In the rows, 128 means zero.
Turns, then the turns between two rows, first turn first; the first pair answered:
turn Z_820:
[120  99 129 166 151 122 136 124  95 115 138] -> [155 132 151 158 127 151 122 123 128 114 162]
[124 107 102 123 109 135 136 122 136 119 113] -> [126 110 107 147 113 115 116 115 139 126 121]
[108 131  99  91 152 146 134 125 149 115 121] -> [105 128 107 138 167 103 106 111 147 127 127]
[130 155 157  90  92 164 110 136 159 155 136] -> [ 74 107 120  91 129 126 142 140 107 155  94]
turn Z_298:
[149 135 157 157 137 108 108 123 108 135 133] -> [165 140 152 147 129 140 123 128 121 113 151]
[146 133 139 130 135 175 140 146 123  96 165] -> [100 105 142 145 162 115 128 141  78 136 130]
[140 140 102  57  52 149 113 146 199 123 125] -> [ 94  76  84  46 111 148 168 165 119 103 105]
[158 182 176 112  90 114  72 116 154 177 144] -> [162 134 146  77 129 205 165 148 112  95 172]
turn Z_739:
[125 120 124 114 140 128 136 139 128 137 116] -> [125 124 121 112 135 128 132 136 137 142 114]
[179 171 189 142 117 143 121 118 150 122 161] -> [167 139 197 145 153 150 144 126 106 110 166]
[113 116 148 112 152 137 148 148 128 109 121] -> [108 119 130 105 141 131 149 147 140 109 110]

Between the rows of a pair lie two turns.
[152 136 132 146 136 127 105 114 128 115 168] -> [134 120 130 150 154 113 109 114 102 123 157] | Z_739 then Z_298
[168 135 118 171 117 120 106 113 158 126 149] -> [161 115 118 114 126 179 155 135 127 105 145] | Z_739 then Z_820
[175 151 162 173 118 138  87 126 147 114 185] -> [134  89 136 163 170 143 146 144  78  89 166] | Z_739 then Z_739
[120  86 161 137 123 125 113 140 118 150 108] -> [125  92 161 112 113 148 126 146 123 143 108] | Z_820 then Z_820
[134 140 127 128 135 210 180 124 147  91 113] -> [115 153 130 205 134 102 108  93 163 140  98] | Z_820 then Z_298
[ 80  80 176 107 182 131 144 153  38 166 115] -> [171 142 175  91 117 231 148 156 141 111 181] | Z_298 then Z_298
[109 102 115 148 153 126 154 133  94 103 146] -> [110 125 139 169 138  86 108 114 112 142 139] | Z_298 then Z_739
[ 83 154 125 131 124  80 121 108 121 170  93] -> [134 178 186 129 121 128 103 112 129 165 142] | Z_820 then Z_739
[120 107 117 147 154 143 133 120 134  86 132] -> [125 120 111 155 141 133 118 115 156  91 132] | Z_739 then Z_820
[145 130 161 114 145 157 131 135 105 122 153] -> [134 140 158 138 137 104  94 122 114 156 134] | Z_820 then Z_298
[114 133 155 146 124 114 117  87 113 193  90] -> [104 126 143 103 119 145 148  98 105 183  79] | Z_820 then Z_820
[119 149 128 104 108 113 113 125 143 147 108] -> [130 148 118  94 105 145 133 132 149 121 117] | Z_820 then Z_298
[139 173 164  97 110 133  89 125 149 168 129] -> [ 94 101 124 140 181 103 136 133  81 128 121] | Z_298 then Z_820
[115 105 120 165 147 101 136 111 106 116 141] -> [108 117  90 151 124  94 135 107 132 119 120] | Z_739 then Z_739
[141 153 153 115 103 138 102 119 172 155 119] -> [104 123 134 145 132  88 102 115 139 163  97] | Z_820 then Z_820
[124 116 103 195 174  83 161 114  99  77 136] -> [167 155 108 190 139 120 149 110 154  60 165] | Z_298 then Z_298
[117 161  99 160 110 130 101 109 175 105 140] -> [109 139 101 100 120 182 149 131 141  90 134] | Z_739 then Z_820
[141 125 145 102 114 169 122 137 140 134 145] -> [122 130 134 127 108 113  94 121 147 164 121] | Z_820 then Z_298
[119 108  82 175 139  87 125 115 144  95 125] -> [158 148  97 129 100 146 127 121 183  90 144] | Z_739 then Z_820
[126 111 118 100 141 162 160 142 122 108 126] -> [107 101 105 153 155  95 131 127 124 121 120] | Z_820 then Z_739
[121 105  70 141 138 104 124 107 162 126 118] -> [127 111  70 105 123 140 141 115 169 117 118] | Z_820 then Z_820
[121 104 114 159 149 117 150 125 153 128 131] -> [132 115 117 158 139 126 145 124 166 124 139] | Z_298 then Z_298
[113 116 200 137 150 119 122 146  92 154 124] -> [108 116 171  86 131 160 159 159 101 137 110] | Z_298 then Z_820
[ 86 108 167  97 135 115 140 126 108 143 139] -> [116 125 166  86 117 152 149 130 138 119 163] | Z_298 then Z_298
[142 137 152  93 131 145 145 131 138 139 124] -> [135 138 156 100 134 124 130 126 136 158 115] | Z_298 then Z_298
[125 100 162 116 158 150 147 145  74 126 135] -> [139 142 177  84 113 154 119 140 114 161 127] | Z_298 then Z_820
[112 140  77 170 104  41  87 131 175 130  97] -> [ 93  82  52 146 151  96 168 160 115  69 104] | Z_298 then Z_298
[126 147 133 108 127 126 103 125 166 155 130] -> [104 105 112 137 168 110 131 130 124 130 128] | Z_298 then Z_820
[161 168 123 102  95 152 138 134 152 147 143] -> [165 144 159 119 131 162 142 138 108 142 166] | Z_739 then Z_739
[151 133 189 141 106  94 108 122 162 121 169] -> [ 93  82 148 140 142  60 146 130 110 121 125] | Z_820 then Z_820
[117 120  91 140 119 114 152 125 144  98 126] -> [134 133 101 131 107 132 149 125 159  98 136] | Z_820 then Z_820
[ 99 114  80  82 115 131 158 135  96 102  98] -> [163 151 106 159 103 132 110 118 155  77 166] | Z_820 then Z_298
[101 116 152 169 140  87 124  91 143 108 157] -> [ 85 102 132 160 143  85 143  95 133 101 142] | Z_739 then Z_739
[ 96 127 110  97 112  94 130 118 116 151  83] -> [119 154 128  99  92 101 106 111 144 159  96] | Z_739 then Z_820
[132 114  90 147 140 131 136 104 131  80 112] -> [157 150 118 136 111 139 107  99 164  99 122] | Z_298 then Z_820
[132 163 146 109 112 135 112 119 160 143 137] -> [102 148 125  92 117 121 126 121 146 150 107] | Z_820 then Z_298
[131 121  96 119 118 137 164 135 131 110 128] -> [129 123 100 162 124  97 134 124 141 120 132] | Z_820 then Z_739
[164 162 121 109  88 190 134 130 186  95 150] -> [ 89  83  93 108 156 150 184 144  89  92 107] | Z_739 then Z_820
[130 137 112 119 123 136 137 133 141 123 119] -> [129 136 122 144 130 111 120 126 137 132 122] | Z_298 then Z_820
[119 110 186  84 148 114 192 121  72 114 123] -> [102 137 125  56  98  96 192 113 128 119  84] | Z_739 then Z_739
[132 106 171 157 156 136 144 140  94 127 147] -> [122 135 156 162 120  86 105 123 133 167 116] | Z_739 then Z_298
[149 125 126 160 149 132 128 133 112  99 140] -> [129 116 130 152 156 109 123 132  96 124 120] | Z_820 then Z_298
[152 159 170 149 121 127  93 110 138 155 141] -> [127 142 140  78 112 172 149 129 125 142 108] | Z_820 then Z_739
[155 163 112  86 111 170 115 145 145 139 168] -> [115 112 122  95 166 147 134 153  68 144 153] | Z_739 then Z_298
[122 128 126 158 166 183 132 119 129  83 120] -> [112 135  97 147 146 176 137 118 151  84 101] | Z_739 then Z_739
[101 115  94  85 112 105 160 153 112 106 109] -> [135 151 101  88  77 120 137 144 160 105 130] | Z_298 then Z_298
[123 158 113 113 114 128 124 120 141 130 123] -> [104 141 109 113 131 114 132 121 120 135 112] | Z_298 then Z_298
[135 109  97 163 146 136 149 130 137  90 140] -> [117 116  97 172 142  92 122 119 136 123 118] | Z_298 then Z_739
[130 133 109 114 106 137 133 122 152 131 108] -> [116 123 108 119 117 117 130 121 136 142  96] | Z_298 then Z_298
[165 133 188 105 118 193 130 130 112 115 141] -> [138 115 207 146 147 132 102 119  79 147 130] | Z_298 then Z_820
[115 126 146 118 149 121 126 123 107 140 111] -> [128 137 151 102 137 144 129 125 117 136 117] | Z_820 then Z_820
[110 146 115 128 141 110 108 127 138 130 113] -> [109 144 113 108 137 129 123 131 137 125 108] | Z_820 then Z_820
[117 140 123 176 128  63 120  93 139 154 150] -> [100 109 117  90 142 143 198 123  91 125 137] | Z_820 then Z_298
[149 123 107  89 136 172 161 153 117 107 131] -> [157 147 115 170 130  93  89 122 153 136 144] | Z_820 then Z_298
[130 139 167 149 140 113 100 121 124 145 137] -> [101 109 142 137 159 114 133 132  96 130 122] | Z_739 then Z_739
[116 130 159  90 128 116 113 143  92 152 110] -> [137 158 156  86 102 132 102 137 130 147 121] | Z_739 then Z_298
[141 151 118 131 117 126  94 121 188  89 153] -> [143 125 154 147 160 135 102 132 137  78 174] | Z_739 then Z_739
[122 127 102  80 117 144 156 134 133 119 120] -> [128 151 113  89  98 117 122 121 156 145 115] | Z_298 then Z_298
[141 130 143 155 132 105  76 110 128 189 126] -> [125  80 121 132 173 154 149 136  78 137 132] | Z_298 then Z_298
[124 144 136 152 121 115 139 131 181 128 159] -> [ 91 114 132 157 146  87 145 133 141 140 137] | Z_298 then Z_298
